In the rows, zero is written as 128.
Families of rows that turns and mirrors carry onto each other, the same ones carrying the whole set onto itself: the rest of each named row's family, in list order:
4 families of 8 rows:
rog: [ 94  99 148 141 129 124 127  90 133 146 101 108 116]
Dulo: [139 120 127 159 140 149 144 104 162 138 113 150 144]
Sabaz: [142 126 119 156 171 124 136  90 140 130 127  94 139]
numad: [ 97 150 118 125 132 130 162 110 115 152 126 128 132]
nur: [134 122 113 153 175 116 139  96 137 125 127  98 142]
tamig: [138 120 115 154 172 111 138  98 140 135 133 102 135]
Rim: [100 146 119 120 129 134 162 108 113 159 119 123 131]
Rinoz: [121 100 132 161 133 111 124  93 151 157 128 109 121]
mur: [107 119 144 141 168 132 149  97 117 116 100  99 130]
mut: [100 144 120 145 109 140 148  99 163 140  99 121 145]
kufo: [ 91 101 147 139 130 128 135  91 136 137  96 103 115]
fata: [123 108 128 166 138 107 120  93 148 157 135 104 127]
Nava: [108 121 128 130 171 128 151  98 123 114 101  93 130]
ruzuz: [113 122 130 124 176 132 151  95 124 116 105 102 129]
nez: [ 86 107 149 132 134 125 136  92 130 137 100 104 113]
zos: [130 129 125 162 132 156 145 101 167 137 107 145 143]
Bal: [ 91 151 120 122 124 129 155 106 118 143 121 119 135]
ser: [130 131 130 171 134 153 150 104 162 134 109 140 144]
sepum: [135 122 129 161 132 151 145 107 162 138 111 151 139]
Kese: [132 130 130 143 151 148 156 114 125 144 127 156 125]
dez: [128 124 132 144 157 147 165 117 119 146 121 152 135]
Tizi: [111 103 134 163 130 111 122  95 155 158 127 108 123]
Kis: [ 97 152 114 122 127 130 164 106 119 143 121 122 137]
fesid: [132 129 123 138 150 140 157 117 118 145 132 149 129]
zasu: [102 152 116 148 109 142 147  94 157 148 110 112 144]
lada: [ 93 149 112 144 113 136 152  99 156 145 106 117 147]
pefu: [139 115 114 155 171 116 137  98 148 136 133 107 138]
katon: [ 89  99 148 146 131 122 136  96 129 150 100 105 121]
tam: [ 99 139 118 151 107 136 142  98 163 141 106 120 151]
dakud: [106 114 135 132 167 133 146  93 121 116  95  99 131]
Volud: [131 133 129 130 154 141 156 114 115 141 129 149 129]
buvol: [123 105 123 161 134 113 123  93 149 166 126 100 132]

The rest of the family of mur: Sabaz, Rim, ser, dez, zasu, katon, buvol
The rest of the family of pefu: Dulo, ruzuz, nez, Bal, Tizi, tam, Volud
The rest of the family of fata: rog, numad, nur, zos, Kese, lada, dakud

Families of rows that turns and mirrors carry onto each other, the same ones carrying the whole set onto itself: the rest of each named row's family, in list order:
4 families of 8 rows:
bebik: [ 99 114 127 142 135  84 147 112 151 101 143 134 146 123 156 117 141 122
 137 137 150 112 136 152 125 118 154 113 134 143 144 130 107 150 143]
bora: [134 122 132 118 140 130 151 128 108 145 121 156 134 147 109 127 111 139
 171 165 140 114  97 131 144  98 121 106 161 130 142 120 130 143 143]
vog: [131 103 131 155 124 122 129 149 100 118 125 128 134 151 155 138 126 145
 151 115 130 121 133 124 140 125 130  91 135 123 111 109 107 132 100]
pag: [126  98 157 153 121 119 123 144 115 120 106 117 114 163 163 136 138 139
 165 141 129 115 122 133 150 132 121 101 135 127 121 115 116 133 110]
nivup: [141 106 118 130 114 127 155 141 100 143 142 165 129 133 124 131 116 145
 161 168 149 129 117 133 160 107 126 104 152 135 145 122 114 137 155]
vazol: [127 140 137 118 160  93 147 150 123 134 135 133 119 140 123 137 126 140
 134 143 150 100 140 108 144 130  94 131 124 103 144 107 159 130 118]
pum: [101 100 132 152 122 110  93 137 122 122 125 156 128 130 165 132 132 124
 138 145 145 100 114 138 150  99 111 117 110 114 140  96 141 128 152]
bisil: [106 134 123 107 130 136 154 148 125 125 131 136 144 121 147 116 156 117
 138 167 115 108 145 160 138 107 120 119 143 150 112  98 151 109 122]
Lini: [ 99 128 149 133 129  96 100 115 128 119 135 139 124 130 168 132 133 156
 133 153 155  91 154 111 129 121 148  87 134 121 126 137 141 125 149]
rulo: [114 120 126 145 116  93 149 130 143 112 137 144 158 123 159 126 148 126
 137 157 138 119 130 161 147 128 147 125 151 135 154 127  92 139 139]
tul: [ 94  91 142 147 134 104 109 141 135 128 127 152 121 149 156 151 128 100
 123 164 152 109 122 131 142 102 118 104 110 112 137  97 137 130 151]
Berit: [108 114 120 104 130 103 134 141 125 142 162 111 145 157 133 132 101 102
 150 166 124 105 166 121 114 113 123 112 133 135 132 132 115 140 137]
Libaf: [109 105 150 142 122 117 124 142 124 108 128 140 142 156 150 128 133 114
 130 162 158 117 113 118 147  91 129 115 100  99 132  88 143 135 149]
mulap: [126 114 117 121 128 145 140 138 119 153 139 154 139 141 130 143 103 160
 146 168 126 113 109 129 143 102 127  98 168 136 135 125 127 132 149]
pib: [120 140 135 135 157 119 150 142 120 129 125 147 121 147 113 124 119 136
 121 128 147  86 135 125 149 132 131 134 138 119 150 102 156 127 115]
Lesi: [112 123 126 127 112  82 163 119 147 101 137 142 142 135 163 119 131 141
 143 183 146 101 132 152 130 124 141 121 123 129 153 111 103 139 126]
telav: [116  92 139 130 119  95 108 137 127 127 137 145 142 137 147 142 131 120
 135 168 144 113 112 132 159 108 109 127 115  99 140  96 133 126 169]
sito: [ 98 143 131 133 141 103 125 107 109 130 125 155 119 137 168 137 124 132
 147 163 158 110 165 117 120 122 140  81 125 111 106 118 120 120 149]
Gotig: [114 145 128 105 124 128 167 157 115 114 135 129 150 112 130 125 147 130
 152 160 127 115 138 158 138  96 123  87 154 129 113 112 150 117 121]
Bosi: [125  99 115 102 127 104 131 138 122 132 160 122 155 145 117 126 114 105
 132 160 140 113 158 100 141 118 113  98 122 140 139 137 136 133 147]
mapaf: [101 100 126  96 122  94 138 146 118 131 161 129 162 125 132 104 117 106
 138 155 145 108 154 111 138 108 131  93 127 146 123 135 113 135 135]
vove: [119 137 147 126 153 103 142 156 109 128 119 154 118 145 124 135 108 132
 141 134 152  85 138 138 153 137 100 109 138 111 141 103 148 131 101]
Fikug: [122 114 119 126 139 125 169 132 103 158 136 167 122 128 122 116 117 138
 165 170 141 115 122 133 150  94 111 105 167 132 137 121 114 135 127]
moz: [133 112 135 154 122 112 130 152  95 124 120 135 115 155 178 132 145 135
 170 133 131 137 146 148 136 120 129 110 150 124 122 123 122 134 110]
Fov: [ 97 140 136 105 143 131 182 142 133 122 139 118 141 118 137 110 146 120
 150 167 138 123 142 140 146  93 114  98 145 132 111 126 150 126 137]
Fosab: [119 132 133 130 138 111 154 157 114 135 129 132 113 136 126 122 105 149
 147 144 139  86 133 127 163 125  86 126 131 107 152 112 148 128 109]
Rezo: [108 121 106 101 130  94 137 146 111 139 145 120 155 134 114 110 120  97
 145 152 127 103 151 111 117 102 137 107 123 144 135 132 127 129 136]
vuzo: [106 111 117 140 115  84 162 127 155 109 150 124 140 122 144 137 135 131
 131 166 137 109 134 149 122 110 158 104 136 131 158 129 108 137 139]
Davu: [107 140 126 123 145  95 114 113 121 126 124 146 122 147 172 134 136 136
 132 157 148 113 171 114 122 129 131  91 142 122 124 144 159 119 139]
Masel: [109 159 130 122 148 129 162 159 126 125 126 134 147 118 151 126 171 120
 141 155 137 131 148 139 139 105 120 108 150 138 114 119 145 123 119]
manem: [127 103 148 164 130 125 116 142 107 128 125 121 104 155 154 137 145 138
 168 135 121 111 141 134 136 106 114 113 150 116 126 114 133 133 105]
novu: [ 93 137 125 133 126  94 119 122 125 134 114 140 115 128 174 128 138 141
 132 165 145  97 157 113 130 133 152  88 121 132 122 133 128 109 147]

The rest of the family of vove: bora, pag, tul, Gotig, Rezo, vuzo, novu
The rest of the family of pum: bebik, Lini, mapaf, Fikug, Fov, Fosab, manem
The rest of the family of vog: bisil, Berit, Libaf, mulap, pib, Lesi, sito

Families of rows that turns and mirrors carry onto each other, the same ones carrying the whole set onto itself: the rest of each named row's family, in list order:
5 families of 6 rows:
sop: [116 108 107 147 129 116 131 128 132 140 112 124 163 149 117 148 153 153
 113 136 129 138 113 118 113 142 151 108 154 124]
Viza: [118 120 123 159 113 146 118 116 116 125 134 105 167 121 144 153 117 140
 124 141 158 126 137 117 126 134 141 116 138 143]
Zonaz: [120 118 118 142 124 120 145 120 127 148 120 123 166 153 107 138 149 149
 122 133 115 125 116 112 107 137 141 109 162 113]
tez: [130 158 141 139  97 126 149 145 139 120 126 141 110 111 123 119 124 120
 140 126 123 110 104 119 145 143 133 136  98 114]
Fifot: [101 155 127 124 128 132 135 122 173 143 113 129 109 111 138 118 128 125
 145  94 118 136 120 111 136 115 118 128 122 136]
sotog: [101 140 138 131 136 135 131 112 164 150 103 135 101 112 138 133 121 106
 150 109 119 144 119 123 134 117 113 132 129 128]
suvi: [132 146 131 131 108 126 148 145 157 135 130 138 107 113 122 110 127 116
 152 127 114 126 111 116 155 140 144 151 108 120]
Tomo: [134 145 159 128 116 120 134 136 143 131 133 137  96 106 135 118 134 108
 132 125 112 125 112 118 150 138 137 144 104 118]
lik: [102 149 137 128 147 115 129 118 174 127 107 132 110 122 133 113 127 109
 153 115 135 134 118 116 141 116 119 140 138 113]
Nido: [136 105 106 142 118 119 130 136 122 126 123 110 134 124 120 161 127 160
 124 136 108 119 140 145 109 110 140 123 139 144]
kaza: [110 133 140 126 131 146 127 130 126 109 104 118  98 142 108  97 127  97
 126 128 128 127 134 118 126 135 123 123  99 125]
Sud: [111 143 142 127 141 131 132 130 132 112 122 138 105 135 113  95 113  89
 115 131 137 121 119 117 140 113 131 120 109 127]
bipo: [142 109 104 147 142 114 123 141 110 135 125 128 148 119 123 162 120 156
 115 134 132 114 133 134 106 114 142 127 143 134]
Dema: [123 117 133 154 125 138 127 121 115 135 129  96 171 144 158 143 123 146
 127 141 150 139 142 123 125 137 135 118 144 129]
vanin: [119  96 131 144 133 135 116 119 134 119 127 115 167 137 155 144 115 145
 119 149 152 127 140 122 124 141 140 116 150 119]
Ked: [144 158 155 133 104 130 141 139 151 131 134 130 113 103 124 114 129 116
 134 137 114 117 109 112 137 144 129 152 115 118]
roba: [104 150 143 120 128 128 131 113 159 125  99 142 103 117 132 120 137 110
 151 111 126 143 128 115 141 120 109 140 131 123]
bafo: [126 104 127 161 124 136 123 124 122 139 130 105 161 132 154 143 111 143
 128 128 165 115 124 114 131 137 143 112 143 129]
fug: [110 135 152 116 127 141 132 122 139 112 123 122 103 125 107  93 117  92
 130 125 131 123 123 116 124 120 122 119 106 114]
sudab: [ 99 141 134 130 144 141 150 115 125 118 109 120 103 130 119  97 122 102
 133 124 126 115 138 109 126 126 136 121 100 117]
gepu: [113 142 130 126 131 145 149 129 123 118 118 125 111 133 120  90 120  90
 128 123 136 126 119 119 124 116 134 137  93 124]
zeni: [128 105 120 133 126 122 120 129 131 149 122 120 158 137 120 148 163 157
 120 134 128 148 118 116 105 136 144 114 153 107]
Ger: [135 100 113 130 124 121 135 145 113 128 122 116 156 124 119 163 113 154
 127 145 129 121 143 141 117 114 130 132 135 144]
Kozod: [137 115 102 132 131 115 122 144 113 120 115 124 136 133 119 161 116 165
 115 128 126 118 141 128 118 118 144 138 142 151]
losi: [140 150 144 141 115 116 141 147 145 134 130 138  96 111 121 107 144 114
 133 125 125 134 111 109 152 122 140 148 117 113]
Rebep: [125 118 117 127 129 121 126 128 124 159 127 112 164 148 110 152 147 158
 130 142 115 141 117 124 118 140 143 104 145 126]
Zesot: [134 107 119 161 127 136 124 126 131 126 130 110 167 136 144 131 116 152
 118 143 154 118 143 113 128 135 141 109 156 129]
vates: [147 103 119 131 128 130 118 144 108 128 128 145 148 125 120 160 123 154
 107 143 128 122 144 134 117 112 134 120 142 136]
mina: [121 115 111 140 133 121 127 118 123 143 117 109 170 144 124 146 158 144
 132 138 109 123 115 112 115 151 130  99 147 121]
silag: [107 164 127 125 143 140 132 116 161 143 112 138 112 130 135 111 124 110
 161 104 126 133 126 125 139 118 119 134 126 128]

The rest of the family of lik: Sud, vanin, zeni, losi, vates
The rest of the family of bafo: Zonaz, sotog, kaza, Ked, Kozod
The rest of the family of Tomo: sop, bipo, roba, fug, Zesot
The rest of the family of sudab: Viza, tez, Fifot, Nido, mina

Families of rows that turns and mirrors carry onto each other, the same ones carrying the whole set onto itself: the rest of each named row's family, in list order:
4 families of 8 rows:
saf: [130  91 144 152 134 144 124 114 119 138 117 113]
Gezi: [147 138 112 147 143 130 125 120  99 136 150 109]
Fefik: [146  97 140 156 122 135 123 117 132 134 109 126]
gasa: [154 136 111 127 114 141 122 116 132 104 112 132]
laku: [104 123 131 140 136 117 117 110 124 125 137 162]
Duf: [127 136 103 136 150 124 125 137 101 133 141 116]
sofef: [122 165 109 116 122 111 124 113 140 127 144 130]
gelab: [137  88 124 159 126 129 108 112 133 129 133 122]
Gatet: [122 136 147 147 136 114 112 116 120 123 124 157]
Tafo: [142 116 108 136 149 128 131 139 115 139 148 107]
Visu: [126 120 147 131 108 133 124  89 159 132 120 126]
kave: [149 132 120 129 118 139 132 117 134 141 125  81]
kaso: [140  95 132 161 137 126 121 113 122 152 124 121]
pubov: [106 129 123 134 131 122 104 112 102 121 125 150]
peno: [110 131 139 144  94 128 132  97 150 128 116 121]
litug: [130 131 123 144 138 115 113 116 112 120 138 160]
Tem: [106 159 111 112 133 121 125 110 127 130 154 116]
nite: [148 127 127 133 124 135 144 114 158 144 135  92]
gimim: [149 140 105 130 107 120 142 118 124 110 116 120]
Topos: [148 121 109 142 114 118 124 111 123 100 113 129]
sol: [112 160 120 107 119 131 126 113 137 112 137 120]
dit: [130 121 104 122 119 142 137 111 139 142 138  86]
gosek: [101 137 137 139 149 139 114  95 138 151 145 114]
roro: [105 133 142 125 142 138 123 118 138 165 148 114]
piga: [121 124 128 123 118 140 136 111 148 145 123  83]
rebu: [115 168 127 108 129 126 141 116 126 135 130 121]
fodo: [104 115 146 138 149 136 106 110 135 155 145 123]
topap: [ 98 120 139 140 141 115 127 111 127 160 148 111]
limit: [142 125 112 125 162 129 116 130 110 136 147 122]
moze: [151 118 115 129 106 118 135 131 121 113 117 128]
Kefar: [110 138 143 131 105 128 117  89 145 125 114 137]
bigor: [105 117 142 122 113 126 124 108 159 129 111 134]

The rest of the family of rebu: Gezi, gasa, gelab, pubov, nite, topap, bigor
The rest of the family of saf: sofef, Gatet, peno, dit, gosek, limit, moze

